In the data rows, 128 means zero.
Here are some points:
[ 33  53 152  54 116 104  92  55 194 225 126 175 103 107 148 249 151 182
 163 191 143  75 132  55]
[ 95 110 110 128 141 129 218 111 108 158 165 131  96 157 103  50  97 114
  71  75 112 112 154 146]
[122 116 140 135 161 126 199 123 103 143 127  96 103 113 115  85 112 112
 128  84 133  66 179 106]
[ 96 138  80 111 164 116 200 129 125 151 220 135 172 135  98  63 114 116
  90  81 155 174 121 175]
[153  73 134 134 142 118 100 129 114 130  96 108 153  78 162 165 124 144
 150 168 166 107 143 103]
[130 137 155 151 126 128  88 123 126 151 125 151 104 181 138 162 118  97
 116 188 132 111 132  80]
[147 115 118 134 138 148 155 145 107 115 112  99  96  93  86 126 128 135
 181 105 140 141 153 155]
[ 29  71 132  82 140  79  99 168 186 208 108 159 130  99 136 213 129 243
 175 146 138  78 148  34]
[135 113 131 115 134 138 190 101  55 147 165 137 108 136 106 104 122 144
 118 108 153 131 138 153]
[ 99 174 150 139 175 167 202 104 102 169 158 134  99 161  63  55 148 106
  57  94 106 140 150 133]
[139 196 146 152 158 158 150 122 106 151 153 142 117 127 137 122 119 121
 116 131 110 115 134 134]
[164 139 139 160  67 193 141 169  69  53 115  90 164 150  99  57 140  84
  97  57  95 174 100 216]
[158  66 124 105  85 143 134 151 133  40 127  99 171 141  90 103 138  88
 120  94 123 195  73 212]
[ 67  68 136  80 146 109 105  73 150 166 128 158 129  87 145 205 146 196
 148 187 150  72 136  96]
[115 173 105 112 185 152 186 112 113 154 189 111  82 134 100 104 118 113
 109 119 173 139 139 132]
[187  60  89 136  84 126  70 169 110  45  75  91 163  81 126  99 124 108
 168 132  83 166 103 164]
Here are 14 more points, each followed by its number:
[142  72 108 101  58  76  80 149 150  77 108 136 152 145  96 144 132 128
 115 122  92 182  69 158] 0
[136 151 130 131 165 112 112 135 136 173 125 143 114 158  98 157  99 113
 126 161 118 100 138 113] 1
[ 95 102 111  98 146 147 195 138 146 143 133 135  99  97 110 135 129 156
 113 105 136 139 129 105] 2
[152 125 104 151 136 123 126 131 125 117 124 126 126 131 142 128 133 143
 138 176 141 129 186 105] 3
[ 74 107 154  89 130  94  88  95 196 170 119 152 118 106 174 230 122 204
 139 173 152 106 159  67] 4
[120 186 141 135 168 119 118 120 130 133 171 157 108 170 221 185 112 125
 120 160 108 102 136  81] 5
[116 149 146 153 124 113  81 132 165 138 127 147 132 158 141 170 116 109
 167 183 140  50 143 103] 6
[167 115 132 168 146 133 139 130 126 122 104 115 135 130 141 161 112 136
 167 141 121 117 149 114] 7
[134 156 109 153 182 107 195 113  69 111 140 138 114 145 107  19 125 105
  90  70 103 187 135 160] 8
[ 64   2 120  51  22  52   0  89 255 123  96 171 173 129 167 240 107 160
 158 181 112 125  89 129] 9
[128 125 144 163 109 123  62 139 117 108 101 140 141 126 162 150 145 142
 149 154  97 122 124 105] 10
[102  98 117 134 171 112 157  90 132 163 141 139  94  75 100 123 186 156
 106  85 123 117 161 104] 11
[116  69 125  90  65  92  69 142 157  89 148 145 168 143 119 102 133 109
 123  92 113 143  75 183] 12
[165  96  86 127  96 126  99 165 140  71  92 114 152  99 111 118 163 116
 130 113 123 152  86 154] 13
Which of these numbered points is nearest to each point below, looking only along the 5 directions in which the first points spread most? Its number follows each.
[138 168 159 141 151 130 117 152 144 134 113 168 111 176 164 171 115 139
 119 198 184  80 130 100] > 5
[146  71 128  84  64  91  66 179 150  93  47 137 179 147 130 106 150  90
 124 115 100 191  78 174] > 0
[142  90  68 170 120  92 100 139 133  79  78 136 129 115  60 124 140 185
 162 128 121 108 158  73] > 7
[104 176 125 149 136 147 167 122 135 143 151 118 107 141 115  88 124 143
 123  98 127 151 133 138] > 2
[ 50  93 119  88 125  98 118 105 210 191 109 151 135 142 166 241 103 185
 153 169 158  82 124  51] > 4
[ 79 110 140  86 111  94  90  95 188 210 150 177  98 127 166 222  98 133
 165 147 149  86 149  56] > 4
[158  71 116 115  68 170  51 153 139  84  78 122 157  98 126 122 124 119
 166 133 135 138 118 179] > 13
[154 200 140 164 158 188 180 133  50 153 172 109 113 117 130 100 135 120
 136 147 158 135 145 142] > 3
